(in the rows, 128 means zero)
Where one turn sends some rows of the set: a few examples, then the rows asked:
Q805: [ 62 150 101 111 102 117 108 155 141 111 122 112 114 120 101 160 127 123
 145 143 139 131 153 116 122 126 121 128 124]
Q474: [118 101 102  81 139 139 126 136 143  89 111 151 128 117 167 108 102 130
 140 140 122 145 145 141  96 115 119 110 154]
Q686: [129  91  97  91 136 131 122 121 129  89 116 145 133 110 153 103  97 113
 126 135 128 137 153 135  96 112 121 104 133]
Q4: [129 111  97  85 140 143 124 127 134  89 120 157 116 115 162 100 104 100
 123 151 111 134 149 150  93 121 130 112 132]
Q246: [123 104 111  88 134 146 128 132 139  86 113 153 125 124 166 109 101 132
 130 144 124 151 145 150  91 122 118 118 138]
Q936: [ 87 143 119 112 113 112 114 124 104 134 142 124  92 114  95 132 127 121
 149 162 109 121 142 121 118 136 150 110 126]
Q493: [ 83 144  95 114 110 116 123 151 122 115 141 130  90 124 105 135 132 129
 145 168 121 101 143 156 145 122 132 128 150]
Q384: [ 76 129 107 107 102 122 107 143 121 114 150 117  75 113  95 139 125 104
 135 155 122 113 135 112 130 112 118 125 133]
Q886: [130 110  93  87 142 140 123 125 133  96 115 156 122 117 159 104 101 100
 127 137 117 140 144 143  94 111 123 107 134]
Q679: [ 73 144 113 106 103 135 112 151 129 120 143 126  70 127 106 147 126 115
 140 152 121 130 123 120 127 111 110 134 140]
Q930: [ 73 150 111 118 118  98 105 149 117 101 127 129 102 118  90 137 122 141
 153 157 139 130 154 135 123 140 127 143 117]
Q524: [121  88  96  82 139 129 123 128 135  84 117 143 132 106 157 101 102 118
 137 142 123 130 156 135  98 115 128 104 149]
Q141: [125  85  96  95 138 125 125 134 138  85 118 146 115 111 160 100 100 113
 130 138 121 127 155 132  87 119 127 104 132]
Q2: [ 81 132 133 115 107 114 118 128 109 131 134 120 102 122  98 140 123 153
 154 155 123 136 139 121 117 138 140 114 132]
Q142: [ 85 156 118 107 103 123  96 148 133 112 118 125  83 127 106 144 138 107
 150 160 119 152 155 132 135 118 126 139 112]
Q91: [122  91 104  95 137 132 128 140 146  87 112 150 116 122 167 108  99 131
 134 135 125 141 147 136  85 120 119 111 137]
Q534: [ 83 159 127 110 115 126 120 133 115 141 133 134  88 130 108 141 128 135
 153 157 108 140 127 131 114 137 141 119 133]
Q619: [ 74 165 109 115 122 107 107 152 122 107 125 139  93 125  98 139 126 133
 154 158 130 135 145 142 120 138 126 147 118]
Q770: [ 82 138 125 111  95 117  96 146 132 106 117 115  95 125 102 145 134 126
 151 155 130 154 162 126 135 119 122 138 112]
Q89: [126  87 105  91 132 131 123 123 129  80 121 143 132 109 153 100 100 121
 125 148 127 133 160 140  94 122 128 108 131]
Q553: [126 101 102  90 138 142 126 127 137  94 110 152 130 122 162 110  99 124
 128 131 127 150 142 141  93 112 115 111 139]
Q881: [ 81 131 101 117 104 112 123 150 120 111 141 122  99 122 101 137 130 142
 146 165 129 101 149 151 146 123 129 127 150]
Q178: [ 87 139 115 110  99 111  93 142 126 106 123 115  90 116  97 139 135 104
 148 161 123 140 167 124 137 118 130 133 108]
Q362: [126 104  95  92 142 136 127 139 144  91 115 157 105 120 169 104 104 109
 132 139 114 133 144 140  85 118 125 111 135]
Q707: [129  87 102  85 149 129 115 126 133  92 125 142 127 114 147  97 101 120
 128 137 122 134 153 125 107 126 135  98 133]
Q960: [ 66 153  94 109 106 114 106 150 136 111 127 114 109 113  99 153 128 103
 141 148 132 120 157 117 124 126 128 124 119]
Q28: [ 80 142 103 114 106 120 126 154 125 115 137 129  95 130 108 140 131 146
 148 164 128 111 140 157 144 123 125 131 153]
Q419: [131 111  98  80 156 142 117 132 139 101 123 157 113 124 158 100 105 107
 128 139 110 140 141 137 105 124 134 104 136]
Q417: [ 64 165  96 108 108 123 109 156 142 116 122 121 104 123 107 159 129 108
 144 146 130 130 148 123 122 125 123 130 124]
Q809: [ 76 158 103 115 123  98 105 146 115 104 131 134  94 115  89 132 126 119
 150 162 129 123 154 137 123 139 133 141 113]
Q228: [ 71 121 119 110  96 124 110 147 125 113 143 113  84 120  99 147 121 132
 139 149 133 129 132 110 128 113 108 130 138]
Q93: [123 108  92  77 145 138 124 132 139  91 117 155 120 112 165 102 106 104
 137 146 112 132 147 143  97 115 129 107 150]
Q266: [125  98 111  85 149 140 120 135 142  96 117 148 125 129 159 107 101 139
 132 132 125 152 141 132 104 126 124 108 140]

Q686 -> Q886
Q28 -> Q881
Q89 -> Q4
Now find these:
Q2 -> Q936
Q474 -> Q524
Q417 -> Q805
Q679 -> Q228
Q809 -> Q619
Q707 -> Q419
Q142 -> Q770
Q141 -> Q362

Where one turn sends some rows of the set: a few examples, then the rows asked:
Q312: [124 127 147 108 138 110 132 153 137 159 120  96 120 154 128 130]
Q506: [125 118 142 106 134 114 122 160 134 158 131  95 121 156 128 131]
Q882: [127 151 133 124 118 161 139 134 141 122 152 152 104 128 152 122]
Q468: [ 93 122 114 141 121 142 154 150 121 111 139 145 121 127 149 126]
Q628: [133 152 140 131 117 159 136 129 140 116 149 152 119 131 135 122]
Q408: [122 128 147 102 136 108 133 148 142 165 119  96 127 145 127 125]
Q237: [ 93 132 124 120 118 136 158 129 143 132 138 148 145  98 147 105]
Q513: [121 153 143 124 125 157 145 136 138 113 142 154 131 127 152 117]
Q745: [103 116  92 140 120 141 146 150 122 121 141 139 106 131 136 132]
Q460: [ 99 127 108 106 112 129 150 126 153 152 148 143 137  99 144 104]
Q212: [ 98 136 115 122 116 140 144 123 150 145 150 134 127  83 137 111]
Q612: [103 132 122 122 110 137 150 118 151 141 145 147 140  95 128 106]
Q692: [129 158 136 127 123 163 129 131 142 122 154 141 110 116 143 123]
Q571: [132 129 151 103 136 107 124 138 142 163 128  99 129 139 121 119]
Q530: [115 113 137 102 132 107 127 154 139 167 130  94 129 143 127 125]
Q240: [140 158 131 117 126 161 133 132 144 122 146 150 117 132 141 121]
Q755: [116 112 135 113 134  98 129 145 133 163 126  94 124 140 119 124]
Q661: [126 126 154 107 132 106 130 146 141 166 125  95 132 141 131 122]
Q893: [103 131 107 111 117 135 150 122 153 149 140 143 138  92 134 106]
Q778: [ 97 115 105 149 112 139 149 143 124 118 145 142 113 126 130 129]
Q957: [101 114  96 135 116 137 144 154 123 123 149 140 106 139 147 130]
Q862: [129 125 152 114 134 109 128 153 133 157 126  95 123 153 132 129]
Q457: [116 121 141 108 135 105 135 152 137 163 119  94 123 148 126 128]
Q694: [132 122 145 114 138 110 122 150 129 152 129  98 116 156 123 129]
Q860: [102 136 120 114 112 141 151 121 153 145 148 147 124  93 147 106]
Q113: [ 93 118 102 138 113 142 150 143 128 126 147 142 100 119 147 127]
Q170: [138 156 134 110 121 156 133 135 146 126 153 151 119 137 153 118]
Q196: [128 126 148  97 134 115 122 151 143 165 131  97 130 147 128 123]
Q13: [ 97 123 103 146 119 145 140 146 124 121 151 131 101 116 139 132]
Q205: [117 116 143 115 130 101 132 152 134 162 124  91 127 144 130 128]

Q745 -> Q893
Q460 -> Q170
Q513 -> Q468
Now find these:
Q506 -> Q530
Q205 -> Q661
Q612 -> Q628
Q408 -> Q312
Q113 -> Q860
Q571 -> Q694
Q212 -> Q692

Where one turn sends some rows of the set: a few examples, then the rows asked:
Q680: [137 135 137 130 127 115 151 114 143 156 132 125  94 132 115 166 127 139
 150 130 116 108 132 114 117 105]
Q22: [146 131 142 127 120 114 145 111 140 154 135 127  98 130 119 161 136 139
 152 131 117 102 129 115 118 109]
Q432: [115 114  99 130 120 109 130 131 161  99 136 134 114 138 116 121 138 126
 131 116 107 140 149 114 105 129]
Q21: [162 138 141 140 103 129 137 141 141 127 128 136 154 106 132 125 158 135
 130 123 153 131 150 109 133 129]
Q243: [122 152 112 148 124 153 116 115 165 144 118  98 114 132 132 103 129 127
 149 114 123 122 128 102 135 118]
Q781: [136 121 133 159 132 125 110 133 113 150 139 109 150  98 127 118 124 141
 141 125 132 141 134 109 135 114]
Q41: [145 140 111 132 111 136 150  92 141 143 142 113 124 133 110 152 122 122
 136 148 132 118 140 122  99 102]
Q785: [121 123 113 139  94 121 115 124 125 140 131 113 143 163 107 123 120 100
 141 120 148 124 114 135 125 103]
Q593: [124 107 108 126 114 104 143 124 155 120 116 147 124 136 111 115 161 104
 142 116 125 144 143 124 102 129]
Q101: [107 130  92 162  91 127 148 128 143 131 108 139 124 131 132 127 100 124
 118 101 124 128 121 134 146 132]
Q965: [131 116 145 167 129 126 117 132 114 149 121 108 126 109 132 110 150 149
 124 139 112 125 131 115 132 110]
Q714: [146 115  90 156 109 122 138 156 148 136 109 141 121 142 131 121 168 126
 118 126 127 138 120 109 156 131]
Q954: [143 142 112 136 131 148 120 129 130 153 112 110 119 127 124 161  94 157
 133 133 127 124 113 124 145 127]
Q274: [119 117 117 136 109 146 150 158 123 104 130 150 130 129 129 121 121 130
 110 125 135 165 123 115 117 148]
Q743: [148 132 124 142 103 133 134 135 160 137 116 140 137  99 144 113 163 143
 133 121 140 135 150 117 144 111]
Q396: [131 142 107 126 138 150 139 140 153 123 125 114 118 132 147  90 106 108
 127 132 128 133 136 124 109 110]
Q257: [139 167 129 145 121 150 125 117 134 144 138 121 142 134  86 135 145 135
 140 138 140 122 144 145 139 140]
Q627: [157 138 130 134 115 132 133 120 133 142 125 134 130 103 109 168 141 150
 119 136 128 141 119  97 150 134]
Q498: [109 138 127 147 117 115 127 138 151 119 138 146 140 121 123 145 118 140
 128 102 147 147 141 133 104 152]
Q572: [114 134 122 118 127 112 116 149 123 138 132 106 144 125 125 163 147 144
 125 149 141 132 122 115 133 119]
Q336: [127 116  89 154  97 125 122 164 151 151 115 118 125 142 120 118 155 136
 122 130 132 124 119 126 154 132]
Q804: [103 137 137 143 111 171 147 122 139 134 135 138 102 132 108 127 113 105
 128 111 111 124 104 128 122 120]
Q326: [123 143 119 113 124 160 139 142 157 123 133 155 119 139 102 128 114  99
 134 112 156 134 117 132 118 131]
Q127: [136 137 104 138 137 146 139 140 155 128 125 122 109 136 149  87 106 109
 125 133 125 134 134 124 110 111]
Q259: [129 129  98 157  93 137 155 145 130 132  90 151 137 122 119 132 122 110
 117 103 142 137 117 140 138 122]
Q769: [144 110 125 124 116 130 136 124 104 150 115 108 130 141 115 145 115 122
 161 130 145 111 104 117 140 128]
Q418: [127 123 141 153 115 120 129 125 144 127 132 152 126 108 120 149 134 136
 132 109 142 148 164 135 112 154]
Q273: [115 137 117 157 136 114 103 146 137 132 133 124 119 142 106 143 141 156
 107 126 120 137 112 143 149 133]
Q941: [109 121 117 150 128 117 108 130 134 129 139 139 136 144  99 132 131 145
 100 132 134 132 122 152 140 151]
Q629: [118 145  96 144 122 140 135 161 166 120 121 148 101 127 114 128 141 116
 114 127 143 161 130 107 129 114]
Q283: [128 112 122 131 133 145 125 113 110 145  77 115 125 138 123 139 119 132
 145 140 110 126 110 121 130 115]
Q931: [129 159 125 145 131 146 142 128 134 142 129 130 127 137  93 147 173 146
 123 141 123 106 132 132 138 139]
Q997: [159 112 135 121 129 133 131 128 128 141 134 124 127 132 123 160 160 122
 135 154 139 118 131 113 100 113]
Q501: [132 127 110 114 136 130 158 135 115 142 122 121 101 131 120  89 126  97
 137 130 131 140 149 116 124 116]
Q318: [141 134 122 143 130 169 137 118 126 126 118 162 104 145 118 116 129 101
 107 124 118 138 109 139 108 126]
Q543: [136 127 141 152 129 131 157 114 101 156 128 141 132 149 118 123 141 109
 113 132 125 139 133 148 105 139]
Q583: [141 130 141 139 123 121 168 102 146 126  94 130  95 128 126 129 133 145
 132 114 104 129 145 124 129 125]
Q208: [137 135 123 143 130 170 138 121 131 123 118 162 107 147 122 113 128 101
 117 122 127 136 111 145 102 134]
Q275: [132 106 110 133 132 133 155 150 127 128 130 142  88 130 152 107 121 124
 109 123 116 140 122 112 131 112]
Q565: [142 116 127 125 122 122 131 123 110 152 115 105 127 139 116 147 111 124
 159 130 145 107 105 128 147 128]

Q101 -> Q965
Q627 -> Q274
Q954 -> Q275
Now find these:
Q743 -> Q418
Q501 -> Q41
Q931 -> Q259
Q714 -> Q21
Q680 -> Q318
Q127 -> Q22
Q583 -> Q543

